In the rows, zero is written as 128.
A state moves one step at a time under one of 8 hidden systems, and each row is a state written as 18 numbers. Each run below is a few steps of one system.
path 1, ginus:
[[ 82  78 157 150 113 163 131 132 115 164 133 163 156 112 115 108  99 108]
 [139 134 158 163 132  93 111 130 146  91 162 129 110 119 184  97 127 133]
 [145  84 106 137 112 145 179 132 124 137 144 175 123 114 117 138 136 166]
 [116 108 112 119  81 120 121 148 150  83 127 101 136 159 139  99 144 118]
 [169 126  96 125 172 111 170 126 135 151 125 124 135 155 147 134 151 144]
 [104 133 106 119 116 149  95 161 154 117 107 110 137 146 100 165 125 153]
 [143 156 134 115 155 148 143  88 130 129 100  99 152 135 144  94 118 127]
 [120 121 127 148 175 144 102 159 137 143 133 132 138 100 101 148 126 110]
 [125 154 140 141 117 150 121 106 115 108 145  94 107 105 135 107 104 156]
 [128 110 148 146 137 137 149 124 100 133 137 156 149 117  89 115 159 111]]
path 2, bobuz, 10 rows:
[[137 117  83 103  95 161 163 136 109  77 127  64 121  92  66  92 174  73]
 [183 169 141 138 201 101 171 100  72 153 141 102 128 132 115 122 186  91]
 [138 191  99 111 150 128  62 151  99 110 121 122 113 112  41 179 150 140]
 [145 176 142  45 129 159 133  74 116 155  95 136 137  97  97 122  89  75]
 [110 135 148 127 169 101  96 164 119 188 155 125  96  96 132 178 112  44]
 [ 96 190 170 143 109 121  68  88  79 134 135 127  81  96 143 133  77 162]
 [ 98  91 160 124 102 146 111 115 110 161 132 234 145  97 101 130  90 125]
 [122 109 139 107  63  85 138 128 144 104 151 158  67 102 187 132 114  79]
 [103 114 156 158  88  94 160 117  80 179 158 142 107 183 164 154 127 172]
 [102 108 143 126  77  99  74 141 138  88 107 187 165 187 128 110 144 166]]
path 3, kevo, 10 rows:
[[ 94 122 209 179 122 139 123 111 141 101 120 152 142 128 150 126 136 168]
 [131  89 108 126 111 125 152 100 146 112 105 180 107  98 175  91 118 122]
 [130  87 124 142  97 119 129 172 151 126 193 108 128 138 157 111 105 121]
 [140 122 141 168 124 103 170 126 110 114 145 114 116 164 149 140 177 171]
 [132  95  61 110 107 129 137 139 131 108 102 152 137 154 104 115 155 148]
 [163 133 113  88 129 136 143 146 173 126 145  83 165 165 135 122 117 126]
 [115 127 121 159 179 146 162 138 129 157 105  83 127 131 124 163 156 138]
 [118 141  87 143 148 160  91 120 113 106  92 115 140 112 101  93 128 158]
 [174 136 138 112 164 155 132 124 159 113 143 140 155  95 109 106 114 114]
 [122 141 138 140 146 136 144 139 130 124 137  84  86  79 131 153 139  84]]
path 4, rifa, 10 rows:
[[132 130 110  85 127 138 126 149 168 139 109 153 132 132  98 194 121 140]
 [ 98 165 137 111 121 131 121  93 106 140  92  82 114 134 154 114 113 106]
 [119 112 132 167 181 121 103 150 133 163 136 157 157 149 133 128 118 148]
 [131 152 141 123 102 139  95 119 154  73 130 131 108 101 137 123 105 159]
 [130  94 132 124 126 158 182 108 135 158 128 135 141 112 146 100 110 108]
 [108 110 127 166 118  98 111 170 124 112 157 110 105 135 142 135 154 113]
 [162 136 119 125 110 133 159 102 114 114 145 136 136 151 116 120 137 186]
 [113 111 138  96 114 145 137 142 150 116 101 142 149 120  96 146 146  84]
 [139 144  91 121 148  97 127 123 118 143 118  86 107 146 164 118 138 111]
 [116 133 140 145 143 147 111 150 120 151 143 125 149 148  92 158 118 171]]
path 5, kevo, 10 rows:
[[132  98 115 113  70 130 131 150 108 119 193 137 108 102 104 114 112 104]
 [151 147 159 126 119  70 143 130 104 117 162 112 116 167 138 139 173 107]
 [128 129  84 105 113 102 129 137 104 150 109 163 110 156 107 181 145 149]
 [117 143 140  80  93 140 113 124 145 132 110 113 164 179 115 133 106 137]
 [120 129 154 125 170 129 147 120 156 169  93 129 147 147 159 149 125 114]
 [ 85 124 115 158 135 156  98 130 137 133  98 119 113 112 146 127 100 159]
 [138 115 156 146 128 153 135 103 133 115 138 151 154 112 138  76 109 147]
 [133 102 128 145 132 122 149 146 161 102 140 137 109  94 151 126 145 102]
 [136 124 101 143 106 119 144 132  98 126 168  97  98 126 139 113 128 143]
 [143 118 124 136 122 113 136 143 107 115 151 140 146 158  92 127 164 144]]
path 6, Lega, 10 rows:
[[137 137 133 127 114 118 103 148 131 143 181 150 100 112 138 161  83 148]
 [109 142 180 126  93 138 165  90 113 117 123 120  98 103 138 138 132 113]
 [101 109 130 133 107  86 113 126 101 143 124 168 125 154 142 116 143 107]
 [136 160 138  94  99 109 115 125 142 126 135 119 122 176 144 159 115 157]
 [105 122 158 112 120 153 163 106 138 143  85 144 151 140 121 152 136 127]
 [105 115 103 122 131 118  97 136 153 127  95 128 144 151 154  98 119 103]
 [148 134 127 134 145 141 130 121 153 134 135 129 146 148 149 120 100 185]
 [103 105 142 144 120 166 139 137 159  97 107 127 133 102 117 129 131 140]
 [147 101  98 132 123 120 141 130 135 108 139 129 134 126 151  72 131 116]
 [138 113 119 159 134 126 139 158 133 126 166 106 124 144 133 142 139 166]]
path 7, banik:
[[139 116  46 128 119 123  79 164 142 100 137 143 110 118 116 122 117 169]
 [153 137 164 110 102 169 180  91 115 124 141 112 168 146  99 103 124 159]
 [124 128 114 135 177 117 133 152 141 115 101 105 123 113 107 153 183  73]
 [156 146  63 118 138 128  99 123 113 142 148 114 113 123 136  99  89 162]
 [127 148 180 134 122 153 144 117  93 135 141 135 148 125  69 148 144 142]
 [129 149 114 110 149 109 113 111 130 107  97 123 104  91 140 111 142  67]
 [147 115 101 135 139 128 135 141 102 177 181 127 110 119 134 125  93 137]
 [111 167 187 141 104 121 110 114 102 103 137 115 112 131 116 150 145 143]
 [128 118 121 105 127 106 136  99 123 140  95 183 121 119 147 114 133  90]
 [138 117 128 118 105 118 126 162 141 145 189 111 117 138 140 143 102 110]]
path 8, ginus (10 x 18):
[[132 155 188 139 170 172 213  79 112 167 111 107 125 109 119 178 141 150]
 [ 61 126 107 160 121 129  30 141  98  98  94 140 119  97  95  93 135  95]
 [208 160 149 106 140 114 148  98 112 143 202 142 138 118 140  88  88 134]
 [ 86 103 170 141  98 136 161 159 131 115 131 138  97 100  91 208 173 104]
 [121 147  81 126  96  93 113  84  73 119 111 114  93 142 166  60 126 129]
 [161 111 139  99 140 101 134 166 137 167 169 187 167 173  96 172 137 128]
 [111 163 143  91  88 131 135 109 173  87  87  95  78 118 170 169 123 125]
 [104  92 101 131 153 134 146 111  92 206  96 152 153 151 138 102 116 111]
 [125 149 162 140 139  98  56 165 174 102 161 129 138 148 151 146 104 149]
 [144 122 147 122 130 172 198  77 143 133 102 159 122  93 146 130 115 160]]
path 9, Belo:
[[144 169 189 107  66  94  81 154 150  75 197 125 116 146 118 156 116 146]
 [102 115 170 105  87  94 175  80 118 164  82 195 103 148 183 166 127 121]
 [109 103  77 144 100 102  59 164 136 138 164 136 110 143 182  89  66 148]
 [161 155 193 129 132 112 140 101 156 121 141 134 171 200 163 130 123 198]
 [ 73  71 132 144 109 170 141 127 187 128  75 168 128 102 165 136  97 152]
 [149 101 103 147 129 131 147 118 138 112 151  90 164 153 179  26 115 129]
 [124  86 141 171 163 147 157 175 164 124 131 123 171 165 115 165 174 175]
 [103 122 101 132  94 170 145 102 140  62  67  95 123 105 120  90 157 141]
 [162  88  61  99 157 132 164 147 135 150 128 123 170 156 102  95 154  90]
 [127 159 108 133 159 135 120 168 155  99 119  43 106 129 116 177 166 128]]
path 10, banik:
[[129  59  87  92 133 187 174 147 206 124  86 150 183 120 111 116 126 100]
 [134 115  93 162 170 171 136 175 180 111 151  16 152 138 149 108 121 152]
 [127 137  97 189 180 166 120 115 110 102  86 134 152 127  88 117 164 233]
 [159 117  96  97 116 170 120 122 130  59 120 149 167  86  41  63 153 109]
 [208 144  98 112 186 147 202 121 131 131 169  55 124  93 120 108 146  89]
 [121 170  74 177 164 121 103 139  44 137 142  66  82 117  82 155 166 165]
 [154 190 131  94 122 114  76  71  49 114 119 179 146 124  67  75 130 137]
 [176 153 154  62 142 121 161 123 122 155 171 148 109  68  84 161 124  23]
 [105 178 114 139 135 103 122 122  84 178 150  43  43 107 175 161  97  91]
 [ 82 154 173 172 121  85  58 100  40 176 129 198 119 150 128 129 110 167]]
path 11, bobuz, 10 rows:
[[129 113 122 167 160 128 150 158 142 114 140 110  98 101 129 163 160 128]
 [124 145 104 142 113 146 129  98  85 113 124  97 119 118 108  92 137 157]
 [159 116 135 116 156 127 144 132 125 128 140 163 163 122  88 119 153 107]
 [144 158 109  99 124 114 137 132 135 112 122 103  86 111 127 163 143 106]
 [116 145 135 122 138 133 133 116  79 174 131 106 135 147 109 130 122 124]
 [127 152 148 121 145 115  70 131 139 112 124 157 139 118 118 121 123 111]
 [138 135 122  98 122 141 145 109 141 151 124 149  99 100 141 153  93 130]
 [ 89 113 149 141 101 130 124 146 111 149 151 112 123 129 130 130 115  97]
 [126 140 152 158 133 101 109 104 112 118 125 158 119 131 161 110 125 147]
 [131 102 110 115  98 136 131 140 136 127 137 174 124 128 113 145 115 157]]
path 12, Belo (10 x 18):
[[155 139 119  78 130 115 187 103 172 145 101  79 136 171 196 117 120  98]
 [ 78 107  84 180 188 147  95 164 131 181 104  93 132 146 138 147 114 158]
 [151 175 141 134 157 163  94  90 131  73 100 118 167 115  96  70 130 175]
 [156  84 131  98 156 177 196 131 175 144 125 157 154  84  98 140 129  81]
 [105 120 113 169 132 134 147 145  99 123 158  26  89 100 143 111 150  76]
 [133 141 127 161 158 108 119 125  56 133 125 152 148 156  58 135 194 164]
 [149 148 113  68  92 138 104 134 164  62 115 169 103  75  78 157 131 106]
 [153 138 115  67 112 100 186 108 110 185 145  95 101 140 158 139 113  58]
 [ 79 149 122 177 163  93  49 171  92 172 139 105 102 153 129 177 123 142]
 [154 196 165 110 126 127  85  67 112  89 101 187 133 115 107 112 111 190]]
path 13, Lega (10 x 18):
[[146 164 129  39  74 158 172 112 114 180 141 114 130 159  80 199  89 149]
 [ 68 133 183 126 166 130 135 113 128 166  58  98 157 141 140 139 154  37]
 [134 157  72 124 178  85  46 113 126 149  85 179 128 155 172 102  95 160]
 [121 147 179 107 105 193 109 122 167 130 147 143 150 109 108 153  54 195]
 [104  89 171 137 128 148 169 105 173  99  94 147 127  79 176  94 133  55]
 [114  84  76 175 110  85 112 148 107 144 154 138 100 158 201  88 112 165]
 [135 154 180 142  77 142 136 126 134  73 157 103 134 159 109 151 141 217]
 [136  78 125  95  97 130 185 128 152  94  99 166 147 128  95 129 187  78]
 [132 105  51 115 135 102 136 163 131 170 140  66 131 185 164 112 122 104]
 [134 172 147 169 181 148 124 117 112 126 114  88 156 164 106 144 152 207]]
path 14, pibed, 10 rows:
[[117 133 159 156 170 111  70 154 149 184 173 139 140 141 180 129  58 140]
 [102 156 209 174 146 156 112  99 144  96 104 162 118  88 127 159 126 189]
 [105  76 113 137 105 146 140 102 140 108  95 191 110  67 153  76 113 102]
 [130  79 144 160  80  95 153 158 143 107 199 124 113 145 182 106 128 132]
 [109 130 133 149  87 122 173 110 107 101  99 108 104 167 128 157 183 188]
 [124 102  70  76  95 139 132 115 135 113  75 141 169 167 110  82 136 123]
 [184 128 112  98 152 109 153 158 184 128 159  85 157 171 163 130 125 117]
 [104 152 119 154 182 151 134 138 133 151  95  61 121 139 129 174 145 155]
 [116 138 104 142 166 158  72 116 110 122  99 127 168 116  98  62 112 138]
 [188 121 127 137 170 137 130 150 162 102 182 148 138  82 116 112 124 121]]
path 15, rifa:
[[132 169 162 112 124 137 122 123 109 156 167 105 112 119 119 160  94 130]
 [114 135 168 162 152 122 133  97  98 139 111 171 117  98 128 133 142 126]
 [137 119 106 108 105 100 100 129 129 131 145 185 107 114 139 122  97 121]
 [130 137 171 108  99 118 158 119 138 147 149 123 106 136 160 161 107 121]
 [ 88 109 148 158 115 114 142 119 112 137 101 158 117 143 148 145 155 141]
 [130 121 112 105  96 102 101 127 143 115 122 166 141 165 141 113 116 149]
 [128 130 154 100 117 138 156 126 180 133 111 115 140 154 158 154 115 131]
 [ 80 106 119 160 129 141 131 132 128 132  90 102 125 145 155 120 137 137]
 [133 118 115 139 127 131 100 142 143 111 139 127 167 163 132  90 118 164]
 [145 126 137 119 133 158 151 134 182  93 121 107 143 119 129 127 129 132]]
path 16, pibed:
[[ 73 128 176 142  94 110 103  88 111  66  60 160 128 112 131  90 177  81]
 [175  85  54 112 104  81 138 139 141 139 168 202 110 145 175 108 104 156]
 [103 124 187 119  62 162 182 143 166 113 146  67 132 166 130 184 132 158]
 [106 135 111 127 152 105 137  77 102 140  34 128 141 165 160  93 171 107]
 [155 104  68 111 138 121  75 186 182 124 156 148 168 167 129 117  94 167]
 [159 160 176 132 155 173 186 104 170 111 128  68 129 108 147 143 121 151]
 [ 78  90  93 179 178 141 116 142 110 151  77 124 139 109 124 109 164  89]
 [160 143  96 149 124 117  65 148 123  83 185 119 131 129 124  72 107 172]
 [164 120 149 130 137 168 211 118 127 118 144 133 127  90  84 161 162 147]
 [ 92 118  91 117 108 124 117 139 105 123 111  80 102 107 121 106 150  45]]

Name the system that made each run.
path 17, 2 rows:
[[152 130  88 152 187 125 103 118 171 124 105 113 164 163 190  73 108 189]
 [135  81 125 159 148 203 178 151 185 115 138 132 150  93 108 145 121 184]]
 => kevo
path 18, 2 rows:
[[109 160 173 114  98 100  47 136 121  86 108 181 163 179  69 157 159 163]
 [176 130 115  14 102 140 174 111 196 137 107 156 143 135 131 152  98  85]]
 => Lega
path 19:
[[156 150 119 111 148 112  99 113 177 122 117 124 143 158 193  97  85 157]
 [109  91 138 143 137 172 147 170 185 146 137 112 146 134 133 170 104 168]]
 => bobuz
path 20 (2 x 18):
[[110 109 202 201 173 120  87 173 135 138 185 103 191 154 135  95 132 112]
 [162 152 119 137 146 122 126 103 175  65  97 183  74  76 163 156 132 195]]
 => banik
path 21 (2 x 18):
[[159 123 122  85 140 102 156 136 132 162 146  89 185 198 130  93 145  68]
 [140 183 143 145 194  97  83 151 166 114 118  90 118 158 147 190 150 157]]
 => bobuz
path 22 (2 x 18):
[[174 150 145 141 167 176 156 130 134 120 183 141 102  40  84 159 103 154]
 [104 141 145 130  89 141 137 110  80  82 127  86  95  71  85  99 168  54]]
 => kevo
path 23, 2 rows:
[[126 173 174 123  45 150 168  78  75 100 153  74 103 144 109 130 128 186]
 [112  90 173 117 114  87 142 149 123 120 113 189 164 160  91 152 202  65]]
 => Lega
path 24:
[[138 120 105 107 125 164 160  93 110 149  96 168 131 106  97 128 115 154]
 [129 113 124 108 109 112 129 160 134 116 158 108 120 118 119 119 144  47]]
 => bobuz
path 25, 2 rows:
[[122 112 144  92  79 120 148 131 110  81 110 141 152 147  61 138 200  86]
 [171 154  60  75 157  84 146 118 126 145  94 116 121 169 142 140 159 100]]
 => rifa
path 26, 2 rows:
[[148 158  95 168 233  99 118 108 102 168 116 109  99 104 175 105 130 115]
 [136 155 142 146 137 184  95 141 105 131 174 126 147 100  46 149 101 198]]
 => Belo
path 27:
[[128 151 132  80  72 186 172  86 152 100  90 113 111 115 112 156 107 182]
 [ 92  89 113 109 133 129 125 134 132 177 104 123 164 142 149  81 107  38]]
 => Belo
path 28, 2 rows:
[[139 146 115 111 132 121 148  95  95 176 113 115 146 182 146 115 119 154]
 [ 97 136 161 132 147 130  80 157 163 121 107 147 153 138 106 170 135 130]]
 => rifa
path 29, 2 rows:
[[106 153 184 117 135 118  94  99 140 152 107 161 122 117 162 133  86 108]
 [ 87 115 166 153 115 123 114 122 125 154 131 166  99 106 164 139  90 126]]
 => kevo
path 30, 2 rows:
[[115 101 172 105  18 143 142 118 136 108 176 146 147 162 142  88  79 164]
 [115  84 184 139  99  99 199 141 182 104 116 132 130 176 186 157 179 114]]
 => Lega
path 31, 2 rows:
[[158  98 105 164 116  97 162 149  99  99 180  93 137 176 125  85 185 142]
 [110 118 114 119  95 124 136 154 148  88  89 142 134 163  87 186 189 161]]
 => Belo
path 32:
[[ 83 103 165  89  94 148 150 153 109 193 127 157 147 145  60 214 131  87]
 [104 192 156 125 118  66  73  87 119 108  89  99  81 144 212 107 117  96]]
 => ginus
path 33, 2 rows:
[[101 145 160  99  84 100  92 136 137 142 143 141 110 148 149 162  94 117]
 [126 145 147 130 130  90 109  98 123 152 124 161 112 149 191 125 100 147]]
 => Belo
path 34:
[[143 127 113 103  49  99 115  96 116  66 133 151 109 139 157  61 124 135]
 [151  90 121 100 119  90 159 167 168 168 153 161 150 197 155 171 125 134]]
 => Belo
path 35:
[[109 108 141 219 129  86 134 170 132  80 160  76 100 159 180 131 189 162]
 [166 129  84 114  79 126 156 120  97  64 126 156 128 151  64 126 189 202]]
 => Lega
path 36:
[[176 174 200 151 223 136 148 111 142 134 137 134 145 101 119 155 155 123]
 [108 125  72 136 126 150  97 122 101 120 110 161  65  39  99 134 111 118]]
 => rifa
path 37, 2 rows:
[[146 138  96 132 120 106 142 143  67 146 161 113 113 155  88 158 167 151]
 [147 170 151  84 120 120 118 108 107 114 112 157 145 140  69 153 151 126]]
 => rifa
